In the data rows, 128 means zero.
One hidden rule gives every row of this table a label. Here are some rows, each with its label.
[195  85  81  83 175  85 162  86  86 123  70 210 109  72  80  94  80 173
 107 101  93 221  76 122 123 142 140 109 138 191] J365
[108  94 106 144 192 153 103  93  82  78 231 142 147 141 201 149 196 111
 124  86 108 221 134 100 111 139 181  82 112  90] J292
[117 114 184  89 207 153  94 200 170 145  78 109 191 133 167 165 106 106
 137  94 163 120 145 152 149 190 113 121 144 215] J292
[ 89 102 145 155 179 159  80  97 101  80 223 136 122 129 188 152 177 148
  82  96 124 232 159  84 146 113 159  95 139  90] J365
[106 161 138 174  79  88 136 107 179 111 146  99 115 133  76 105 127 169
  90 128 140 125 113 153  99 135  83 137 132  92] J365
[104  74 111 134  92 191 110 106 107 155 128 139  90  54 155  94  85 110
 190 123  83 109 103  96 145 107 168 115 136 106] J292
[ 94 230 124  96  96  92  78 100 130  80 214 116 134  82  87 130 104  67
 107 101 132 135 163 131  82  82 116 111 148 131] J365
[ 97  79 109 235 155 125 183 161 109 154 148 121 182 154 139 120  85  62
  86  88 119 114 196 132 117  92 104 135 123  86] J292
[211 120  77  93 166 118 173  84 107 162  91 207 125  83  80 107  84 193
  79 104  85 225  82 122 112 169 131 102 121 181] J365
[102 120  94 102 152  95 228  86 208 133  84 130 102 126 115 113 117 149
  93  98 191 128  94 112 108 221 169 133 148 108] J365
[144 123 129 129 137  90  81 169 143  93  88 108  83 145 156 138 216 179
 162 117 171  85 108 108 243 110 160 125 132 110] J292
[113 155 126 129  76 125 111  84 123  92 128  90 188 214 200  88 112 126
 131 128 122 120 127 107 118  86  91 135  98 127] J292
[160 127  81 204 139 134 159 112 179  89 113 152 162 124 138 114 110 126
  87 211  83 178  79 226 121 125  85 158  96  80] J365
[ 84  88  93 238 178 132 210 166  91 129 171 109 166 145 171 130  99  68
  98 108 141 110 218 147  90  75  95 125  80  85] J292
[119 197 126 102  96 189 136 174 159 113 110 122 112 128 114 129 162 171
 144 254 169 132 122  58 122  82  79 100 189 109] J292
[221  85  81  91 160  87 133  86  97 182  85 204 125  90  79 109  96 173
  79 112  86 222  87 114 106 150 150 110 155 170] J292
[204 179 205 153  83 150 154 104  70 127 101 119 112 133  73 108 130 101
 186  95  85  81  74 137 111 120 154 118 146 114] J292
[101  95 160 102  90 189 137  94  85 221  78 198  92 133 142  88 127 133
 127 156 167 149 151 117 190 119 178 117 137 137] J292
[ 85 191 158 105 179 137 159 118 203 147 200 226 132 154 100 220  78  74
 128  87 126 175 137 135 129 155  70 159 160 183] J292
[212  95  80  82 169  87 169  88  99 147  83 201  89 103  78 109  82 186
 106 124  97 229  98 127 126 144 154 100 123 198] J365
[107 178 148 187  89  88 117 119 199 133 128  99  84 125  74 101 126 163
 103 134 130 111 116 164  82 154  88 149 143  97] J365
[108 191 126 116 106 186 109 153 158 143 117 144 108 115 100 152 178 161
 156 240 162 136 125  67 107  89  75  86 172  94] J292
[126 115 118 134 125  97  84 165 127  97  87  90  93 147 152 147 195 197
 160  86 185  82 107 104 225  96 149 102 143 112] J292
[104 118  90 126 161 116 109  95 153  94 111 108 110  49  97 154 205 199
 138 245  93 108 117 110 147 183 143 184 108  98] J365
[167 152  91  96 104  89 147 116 177 109 116 124 112 230 161 155  81  96
 116  95 108  80 132  82  95 125 117 105 144 126] J292
[130 116 199  93 186 133  97 201 153 110  77  89 204 156 153 169 111  75
 137 100 117 119 166 133 167 179 130 118 123 240] J292
[125  87 147 184 192 150 137 187  80  96 160 114 102  51 139 115  81  87
  83  88 125 144 124 132 132  86 152  81  93 144] J365
[138 126 190 105 194 136  81 212 147 107  72 101 210 163 139 164 136 102
 128 100 137 102 170 135 152 181 162  89 129 236] J292
[118 152 167 171  82  96 121 121 180 113 141 102  86 137  87 107 134 171
  88 130 145 119 115 175 123 155  73 156 139  98] J365
[ 99  91 150 104 127 236 146 110  96 184  91 177  90 138 137 102 140 124
 127 179 175 163 130 117 185  82 179 110 155 167] J292
[228 159  95 100  85 134 140 125  74 136 127  88  97 134 126 199 243 122
 117 145 150 157 112 184 163  80 106  80 155 203] J292
[124 121 143 111  65 117 104  87 124  87 118  96 175 207 182  95 107  83
 126 133 117 154 110 113 133 122  82 167  81 146] J292
[ 87 135  94  94  65 103 116  86 199  97 168  99  91 126 187 115 119 146
 149 170 101  83 112 184 105 105 137 169 120  80] J365
[ 85 166  76 117  78  99 127  91 161  98 160 103  96  94 171 114 116 123
 136 144 138 101 136 186 112 117 118 172 126  84] J365
[105 110  83  85 159  86 210 118 198  91  89 129 119 133 104 104 136 150
 105  87 197 136  99 128  93 211 192 140 145 125] J365
[109 173 139 104  94 178 116 165 159 125 131 128 106  94 105 135 167 170
 155 241 158 138 123  72  86  89  89 132 181  92] J292
[ 89 177 163 114 174 128 156  99 168 161 193 234  96 164  96 236  83  76
 119 136  82 140 150 103 147 148  99 166 110 201] J292
[ 92  81 108 171 187 139 103  97  95  99 219 163 124 119 230 155 211 110
 101  98 123 240 157 108 106 125 149 111 140  85] J365
[145  77 123  93 187  85  91 198  89 129 162 103 203 101 121  90 161 178
 126 122 110  89  84 165 116 197 141 168  96 147] J365
[106 155 141 172 100  92 117 113 183 151 136  96 105 100  83  94 124 188
  93 149 156 129  95 181  94 139  94 122  88  99] J365
[ 89  73 111 215 181 113 202 171 129 108 160 123 156 161 149 132  89  59
  75  94 118 131 206 132  89  98  94 135 127  84] J365
[ 90 103  86 179  79 130 125 102 149 200 114  90 178  99  88 119 167  68
 210 115  89 150 185 149  89  95 176 119 156 148] J292
[153  97 189  89 174 166  83 248 158 130  88  92 187 154 161 175 119 104
 159  93 137  94 159 127 129 183 136 123 111 255] J292
[197  90  78  96 169  92 139  87 102 159  88 203 125  81  72 113  78 187
 117 123  95 216  97 113  99 167 164 103 121 181] J365
[105 165 174 160  97  89 142 108 176 148 145  87  92 141  80  91 122 173
  89 141 139 115  88 174 107 167 103 161 128 113] J365
[120  94 149 100 122 226 130  93  95 200  93 194  98 139 142  87 149 103
 125 157 185 159 141 108 200 110 168 130 149 139] J292
[137 157 137 121 126  96  89 162 118  95 103  88  97 130 153 149 233 189
 154 107 168 100 105 104 237 110 150 105 116 126] J292
[132  78 122 109 152  89  84 195  67 125 166  85 191 113 118  90 138 162
 119 117 111 108  94 149  95 222 146 166  80 137] J365
[ 87 113  84  84 130 130 125 157 114  85 132 142 128 129 169 118 164 143
 106 177 210  97 164  60 135 130 130 175 107 135] J365
[134  82 206 103 171 161  92 199 171  98  74  91 197 130 148 157 115 102
 146 111 136 101 158 133 152 174 156 120 128 222] J292
[115  79 113 248 182 103 167 180 130 117 162 115 173 154 158 132  99  65
  81  87 157 114 212 127  93  94  88 122 103  88] J365
[208 165 236 140  93 139 170  87  82 146 103  96 106 137  76 119 133 109
 173  93  81  88 130 115  90 107 137 124 132 112] J292
[164 186  79  94 138  95 111 118 188  80 104 125 134 216 157 140  95  85
 116  91 125  98 116  83  84 133  89 100 132 135] J292
[130  74 143 153  89 113 112 114  77 156 102 142 118 147  74 141 157 167
 193 144  87  88 228 111  93  83 120 110 110 121] J292
[ 94 193 157  89  93 100  87 101  91 117 199 101 136  72  90 152  89  58
 105  89 168 112 164 161  84  76 112 110 154 134] J365
[214 103  87 106 180  89 150  91 109 130  88 229 100  95  89 110  89 198
  89 120  84 232  76 130 125 142 143 117 112 158] J365
[ 98 137  95  88 162  96 223 101 205 114  78 130 128 136  84  85 142 146
 125 104 172 131 123 150 102 212 182 151 149 124] J365
[106 165 147 165 107  92 111 109 170 144 138 101  95 145  97 114 125 161
  87 139 151 119  89 160 100 153  94 127 131 105] J365
[154  73  74  89 173  96  85 189  73 115 163  96 212  93 112  96 159 134
 121  98 122  90  77 167  90 192 150 152  87 153] J365
[186 147 122  93 195  99 159 106 155 131 162 153 128 194 177 244  91 102
 116  86  89  94 105  62 184 203 131 106 104  89] J292
[112 133 126 126 134  97  85 149 149  92  77  91 107 139 146 132 212 181
 122 102 162  94 110 121 237 127 172  93 125 108] J292
[100 166 160 150  92  91 126 109 178 136 119 109  87 125  79 102 127 180
 118 117 123 133 110 168  98 153  74 120 108 109] J365
[ 96 175 130 103 114 199  93 158 138 119 140 121 121 119  77 162 168 178
 147 245 193 123 123  94 112  88  77 105 176 101] J292
[ 97 153 170 161  89  99 136 117 179 120 126 108  91 134  96 119 151 158
 105 114 147 102  76 199 103 154  87 150 136  91] J365
[125  85 114 149  92 133 125 151  74 182  96 171 122 122  78 131 151 136
 174 162  96  84 222 138 117  85 143 147 143  87] J292
[ 89 133 144 122  76 116 124 103 137 102 131  85 196 230 198  93  84  90
 134 135 113 144 105 126 121 147  77 187 116 125] J292
[133 105 197 105 186 148 103 197 159 128  73  86 186 143 155 159 125  95
 133  90 134  86 145 122 137 188 129 147 148 220] J292
[174 193  77  94 113  99 107 118 188  97 118 123 121 201 157 181  85 110
 115  85 106  93 124  92  89 110 103  98 157 106] J292
[ 92 165 152 116 150 114 153  91 176 150 202 226  87 135 100 228  92  76
 104 107  89 163 161 131 141 145  82 177 147 194] J292
[ 79 198 126  87 100 112  98  94 129  95 226  97 132  68 111 143  91  67
 112 113 158 148 126 180  83  87 135  90 135 122] J365
[180 167 228 135  83 150 147  96  79 124 106  90 109 122  88  98 132  82
 148  87  91  89  91 108  82 108 145 152 164 118] J292
[209 100  94  82 171  85 163  86  92 154  70 204 118  82  75  97  82 156
  89 105  83 214  81 138 127 145 146 110 126 183] J292
[143 135 143 116 159 108  81 155 126  87  84  84  92 159 143 129 206 197
 154 104 156  81 100 100 229 116 166  89 138  90] J292
[125 120 144 117 134  85 105 136 158  85  91  95  98 134 178 122 202 175
 144 117 170 101 106 111 201 112 155 114 139  98] J292
[229 175  96 102  76 158 140 103  90 122 135  91  98 145 111 175 216 113
 136 132 141 165 125 202 160  97 104  99 139 187] J292
[126  73 107  94 177  87  77 195  97 118 160  94 159 120 133 113 149 155
 122 115 109 105  76 141  98 214 150 169  89 159] J365
[122  79 115 111 175  96  79 154 100 114 169 106 181  89 131  84 140 151
 142 106 131 115 104 162 106 189 130 160  89 122] J365
[ 78 191 161 105 151 132 151 107 197 168 202 223  92 153  95 222  98 103
 112  92 137 188 152 140 136 125  82 146 127 190] J292
[195 159 135 122 187 108 170  96 177  88 179 150 116 159 188 214  80 112
 116 110  99  79 121  60 178 201 101 113 116  96] J292
[ 80 183 168 109 167 130 156  85 195 141 208 217  96 153  96 208  86  81
 113 107  82 161 179  96 135 107 106 173 146 212] J292
[ 80  95  83 165  74 122 121 142 153 190 103  95 187  91 117  88 161  61
 215 150 111 173 206 175  83 102 167 146 150 124] J292
[135 119 212  94 184 147  94 216 163 130  75 100 193 137 139 161 104 108
 124 115 150  82 164 157 145 181 150 119 137 244] J292
[222 106  80  84 156  92 153  96 103 124  88 207 111  79  85 114  86 194
 100 120  84 226  95 139 112 153 178  99 131 156] J365
[125  90 133 148 101 132  96 162  77 168 112 149 112 128  72 137 171 137
 195 145  82  97 223 119 124  79 148 112  99 127] J292
[ 76  91 118 234 144 112 175 200 106 103 151 110 155 147 166 157  84  76
  83 105 129 124 205 143  83  81  91 142  88  91] J365
[ 78 180 180 104 165 110 167  98 194 139 185 230 116 155 108 211  84 130
 108 138 121 155 150 106 155 121  97 147 133 201] J292
[140 126 197  85 203 137  99 207 179 116  71  99 199 143 160 206 113  94
 159 102 149 121 169 117 164 167 141 115 133 208] J292
[149  85  97  92 174  85  80 175  97 128 157 116 198  84 133 103 126 151
 129 116  87  94 108 162  87 206 143 159 106 135] J365
[109 134 124 134 142  90 109 172 138  85  91  84 105 145 152 138 207 174
 146 104 154 114  95 110 255 122 187 112 164 107] J292
[192 165 222 133  86 147 140 106  91 127  97 100 114 130  78  90 121 124
 186  90  81  88 112 145  98 101 131 150 129 111] J292
[225 161  87  92  91 162 158 121  85 133 142  91  89 112 105 171 232 108
  86 143 159 115 107 208 149  75 129 115 146 195] J365
[139 104 115 145 110 119 125 164  82 165  90 132 107 140  84  97 162 125
 197 152  93  93 214 131 106 106 132 118 106 137] J292
[118 119 129 126  78 129 102 110 115  80 118  93 185 236 189  92  83 116
 115 117 121 116 124 118 146 143  88 169  97 109] J292
[ 97 203 136  86  89  90  99 119 118  98 229 123 147  84 118 144 100  71
  89  97 128 121 142 134  93  85 127  95 115 124] J365
[ 80 133  78 109  92  99 135  93 155 105 162 100 101 113 177 145 113 126
 131 157 127  84  85 168  98 117 125 161 106  85] J365
[ 91  79 161 113 127 189 151  96  99 209  80 188  86 122 145 124 100 124
 110 153 166 148 130 106 192 123 163 111 142 133] J292
[212  78  94  85 150  95 151  90  80 127  73 209  96  86  82 130  84 197
 107  95  89 216  99 122 129 169 129 103 113 150] J292
[113 130 127 129  75 130 110 106 101  87 116  90 197 195 206  93  94 106
  99 128 149 135  92  95 126 127 103 149  80 126] J292
[108 121 119 123  87 108  89 105 118  88 110  87 185 198 201  95 105  88
 129 107 122 127 111 133 121 119  87 190  97 121] J292
[147 132  90 152 102 216 110 101 136 158 133 133  87  50 179  99 102 106
 173 122 125 120  95 103 139 101 171 121 157  83] J292
[163 184  88  93 127  96 114  95 188  81 117 117 104 241 152 149  95  61
 108  93 111  79 154 100  93 141  89 104 117 103] J292
[108  88 157  84 131 219 148  87  82 217  75 184 102 134 129 102 129 111
 127 178 175 156 142 113 204 105 147 103 134 138] J292
[177 116  79 209 101 136 155  91 159  95 113 126 166 153 151 113 104 101
 132 181 150 176  85 208 115 124  81 162 139  84] J365
[ 93 194 129 102  91 181 105 193 157 128 112 127  93  89  87 155 164 172
 115 233 176 107 140  61 106  84  89 123 166 105] J292
[ 78  91 123 253 179 120 169 168 109 101 151 105 179 170 167 139  81  65
  79  86 142 103 192 160 100  81  83 128  89  97] J365
[107 105  98 221 161 111 188 174 109 100 154 115 177 167 139 146  87  58
  80 100 135 115 193 143  81  81 102 132 114  85] J365
[ 84 128  82 103  85 103 148  85 184 117 178 106 105 103 165 126 133 143
 145 176 120 104  84 174  86  94 140 186  85  92] J365
[ 86 125  95  99 116 105 123 142 128  88 116 143 115 142 166 121 183 128
  92 184 199  93 146  65 119 155 116 164  97 129] J365
[157 191  75 109 117  87 138 117 198  86 108 134 124 229 159 149  84  83
 115  94 129 118 142  89  88 108  94  85 117 109] J292
[106 166 157 148 119  88 145 100 180 133 146 103 101 118  76 108 134 179
  74 125 120 102 104 178  98 147 101 125 132  82] J365
[109  88 166 114 122 223 130  90  88 200  83 196  90 139 136  84 116 120
 112 127 149 156 135 117 195 114 152 127 162 142] J292
[101 174 161 166  89  89 130  96 168 135 134 110  88 111  76  88 120 192
  83 136 152  98  92 168 105 150  87 110 135  97] J365
[199  77  79  86 176  87 169  90  84 154  79 210 126  77  82  97  94 174
 108 123  86 217  95 148 127 139 151 112 119 180] J365
[132 116 202  93 175 150  97 187 163 122  72 110 200 133 160 156 134  94
 141  89 143 105 149 124 156 191 161 129 167 232] J292
[155 165  75 103 127  94 135  90 180  94 118 133 101 232 178 152  98  90
 102 104 103  97 134  88  87 127  84 103 105 133] J292
[129 216 124  98  81  86  81 102 112 106 223 114 135  83  89 169  85  64
  92  98 150 137 149 139  82  92 112 107 131 121] J365
[137  96  87  89 175  99  99 160  84 142 175 114 200 129 119  99 144 154
 132 123 116  82  76 151  93 206 112 153  91 136] J365
[ 99  93 106 195 187 128 131 161  82  80 180 120  96  90 133 112  86  98
  86  84 124 176 105 131 108  72 179 103 101 138] J365
[184 192 227 135  82 157 185 116  99 143 123 110 114 104  72  89 132 140
 169  83  95  81 103 124  86 136 151 143 121  95] J292
[101  80 153  83 126 227 110  84  84 200  80 184  98 131 142 107 134 137
  92 183 151 195 130 108 189 102 176 113 157 153] J292
[103 178 134 113 107 180  99 176 183 109 119 110 136  95  96 154 174 175
 133 227 161 137 118  60 118  88  71  93 175 100] J292
[105 128 130 121  66  97 100  99 115  80 116  91 165 194 214  90  98 111
 121 105 166 118 117 125 133 140  94 161 113 113] J292
Here are more rows. What is the label of each one?
[ 98  95 161  85 106 222 163  90 101 203  97 181  90 129 134  95 133 138
 124 172 150 185 135  87 200  98 153  99 159 130] ~ J292
[ 76  86  89 249 185 113 167 159 122 157 145 133 178 173 173 140  80  70
  75 126 172 112 204 145 103  97 109 135 127  89] ~ J365
[145 143  92 196 117 147 167  87 148  79 111 125 147 145 132 117 115 126
 118 190 100 194  89 190 136 163  84 149 130  91] ~ J365
[ 81 115  96  94  94 117 144  99 148 114 165  97  87  96 179  93 107 138
 144 153 121  95 126 194 113 104 136 175  96  89] ~ J365
[132  86 119 155  76 137 108 144  70 151 102 144 122 137  74 117 143 151
 205 178  86  90 205 164 120  80 146 124 139 101] ~ J365
[126 176 167 168  90  89 153 131 162 123 148 110  84 114  80 115 143 156
 103 135 145 134 105 186  93 155  88 115 120 102] ~ J365
[147  84  99 101 177  85  83 169  67 122 162  94 194 117 132  88 146 145
 103  98 103 105  84 150  88 204 147 147  89 138] ~ J365
[150  89 100  98 196  92  88 191  91 146 153 100 212 129 125  94 151 141
 116 113  95  89 102 134  81 215 132 175  96 142] ~ J365
[124  99  76 148 116 195  82 140 116 149 144 139 103  53 175 117  97 123
 196 137  97 131  86 104 136  95 148 141 150  89] ~ J292
[117  84  93 151 123 221  96 141 116 179 113 122  95  60 189 127  79 101
 171 135 102  92 103 106 151  79 167 132 143  80] ~ J292
[ 86 146  78 114  78 122 118 104 172  91 151  84  91 116 181 128 120 140
 141 159  93  88 111 175 109 130 114 157 105  80] ~ J365
[ 93  94  75 168  72  99 132 121 150 200 107  91 184  99  95  99 162  71
 173 145 104 156 184 160  94 108 174 146 137 154] ~ J292
[209 163 113 121 189 111 172  89 150  96 159 140 119 169 175 226  85 116
 139 101  99  81  94  80 181 188  95 112 127  83] ~ J292
[ 94 100 124 172 178 165 102  83 113 121 227 135 136 136 202 163 199  97
 100 101 146 234 183  61 128 131 199  82 106  85] ~ J365
[152  77  97 104 180  85  90 187  80  94 166 102 181  87 123  87 172 163
 142 107 110  95 101 148  96 186 112 144  87 117] ~ J365
[126 105 116 141  88 209  91 116 119 170 142 121 108  53 171  94  91 126
 183 100 100 103 133 100 139  91 164 100 156 107] ~ J292
[106 110  99 242 172 111 172 175 106 145 156 108 182 163 144 143  94  69
  79  85 151 122 196 147 104  80 107 133 112  92] ~ J365
[ 76  86 100 225 167 120 193 184 111 133 175 121 173 150 173 121  82  63
  79  87 156 110 218 142  97  99 112 132 108 101] ~ J365
[228 190  97 100  80 134 137 125  74 125 139  86 100 113  95 197 236 114
 119 136 141 142 140 176 144  99  92  79 153 176] ~ J365
[126 134  85 141 138 111  91 108 144  87 126 108 127  56 116 165 180 217
 141 238 109 116  91 112 130 191 153 185 121 112] ~ J365
[ 73  97  84 177  93 120 137 110 163 210 108 103 185 109  83 124 143  90
 194 155  82 148 174 193  87 118 154 120 147 165] ~ J292
[ 96 135  99  92 163 101 215 100 194 120  75 122 125 123 106 100 143 162
 115 104 189 124 100 151  82 179 179 167 172 102] ~ J365
[139  93 118 155  97  97 106 130  71 172 100 148 134 150  72 145 150 133
 188 162 104  79 213 144 125  84 128 106 143 111] ~ J365
[108 123  85  94  73 101 127  90 161 116 183  98  97 126 174 124 131 117
 135 133  97  93 120 191  98 115 114 152 108  80] ~ J365
[125  81 104 180 196 114 117 167  90  91 169 129 100  76 131 116  79 109
  85  88 107 148 116  74 107  90 125 114  97 144] ~ J365
[125  82 114 192 177 146 118 150  80  87 186 131  93 113 157  94 108  82
  85 102 125 138 132 107 127  77 183  93  80 141] ~ J292
[210 107  86 109 167  85 157 109 106 172  86 217 128  71  83 123  95 171
 104 104 102 216  80 159 109 174 136  99 112 209] ~ J365
[ 93 178 189 150  80  89 130 131 155 118 139  96  93 121  79 141 123 181
 119 112 140 114  91 171 108 160  78 134 131  86] ~ J365
[205 108  81  95 168 110 163  86  99 143  93 211 123  79  76 111  78 166
  90 130  80 229  87 140 130 151 158  93 131 170] ~ J292
[137  73 108 100 181 104  81 169  92 141 163  98 182 111 112  95 154 143
 117 111 110  97  74 145  95 230 136 164  94 131] ~ J365
[ 73 194 132  83  86 108 102  88 101 106 215 109 142  67 100 141  80  77
 102  94 154 132 156 125 100  77 139  94 148 112] ~ J365
[178 186 243 153 104 170 152 131  66 124 111 106 111 124  79 105 132 104
 182  86  90  93 103 129  86 117 136 154 159 117] ~ J292
[102 186 130 107 111 185 124 171 165 115 124 111 120 106  78 137 179 178
 127 240 197 117 111  55  96 101  74  98 158  92] ~ J292
[105 132 117 125  66 120 115 108 108 111  98  91 184 192 197  94  87 121
 131 142 148 129 112 117 135 139  85 162 103 114] ~ J292
[193 166 238 164  92 155 201 128  81 123 103 112 146 118  75  90 127 123
 165  85  92  86  89 123 115 107 132 144 147  91] ~ J292
[133 109 109 149  88 199 116 130  93 144 138 120 111  57 160 108 100 117
 192 128 108 117 118 106 141  80 172 132 159 128] ~ J292
[130 150 145 110 145  86  83 156 156  89  92  89  90 127 147 116 214 189
 155 101 150  90 104 108 232 100 150 128 138 103] ~ J292
[ 91 194 178  94 158 158 201 119 187 162 183 227 132 153 105 224  82  95
  88 105 102 160 144 128 158 105  74 162 119 186] ~ J292
[126  74 106 145 106 217  96 120 110 135 132 120  83  52 152  96 109 102
 178 135  86 114 136 122 152 110 199 147 162  95] ~ J292
[ 79 179 161 131 156 133 185 103 180 146 205 224 111 202 113 207  85  83
 144 112 113 127 158 122 141 117  99 149 124 187] ~ J292
[132  83 104 167  89 204 106 103 119 141 126 129  95  71 181 116  95 121
 186 145  84  95 115  83 122  92 168 130 169  82] ~ J292
[ 94  83 149  93 124 201 133  92  69 199  94 181  91 140 146 102 126 137
 111 155 188 163 123 125 195 105 127 135 161 145] ~ J292
[ 91 105  98 182  69 113 119 126 153 215 116 111 169  82  97  93 145  84
 207 145 106 147 195 174 105 112 194 101 155 157] ~ J292
[140 108 126 120 119  97  85 141 136  79  85  87 100 112 145 130 202 201
 166 108 181  95 122 125 233 104 149 103 121 123] ~ J292
[ 95 150 130 107 136  86  92 169 149  96  93  88 116 142 140 118 209 206
 177 119 148 111  74 119 239 109 155 103 114  98] ~ J292
[103 200 153 104 117 205 116 171 184 102 121 118 114 128  88 124 170 181
 143 235 146 119  98  63 120  98  72 100 176 107] ~ J292
[101 134 122 134  66 104  85 112 131 100 105  90 199 199 192  94  96 102
 131 122 145 130 130 103 155 139  93 183  99 123] ~ J292
[195 168 243 134  94 148 161 110  88 175 112  96 135 163  78  92 115 112
 160  90  97  94  96 111 106 136 131 124 139 107] ~ J292
[110  85 170 101 109 222 117 103  73 204  77 181  91 119 116 112 135 122
 132 197 163 160 154  90 203  95 165 128 125 141] ~ J292
[116 153 138  83  83  98  90 110 100 105 127  99 171 213 215  93  96 126
 107 116 131 116 107 128 129 137 112 164  81 114] ~ J292
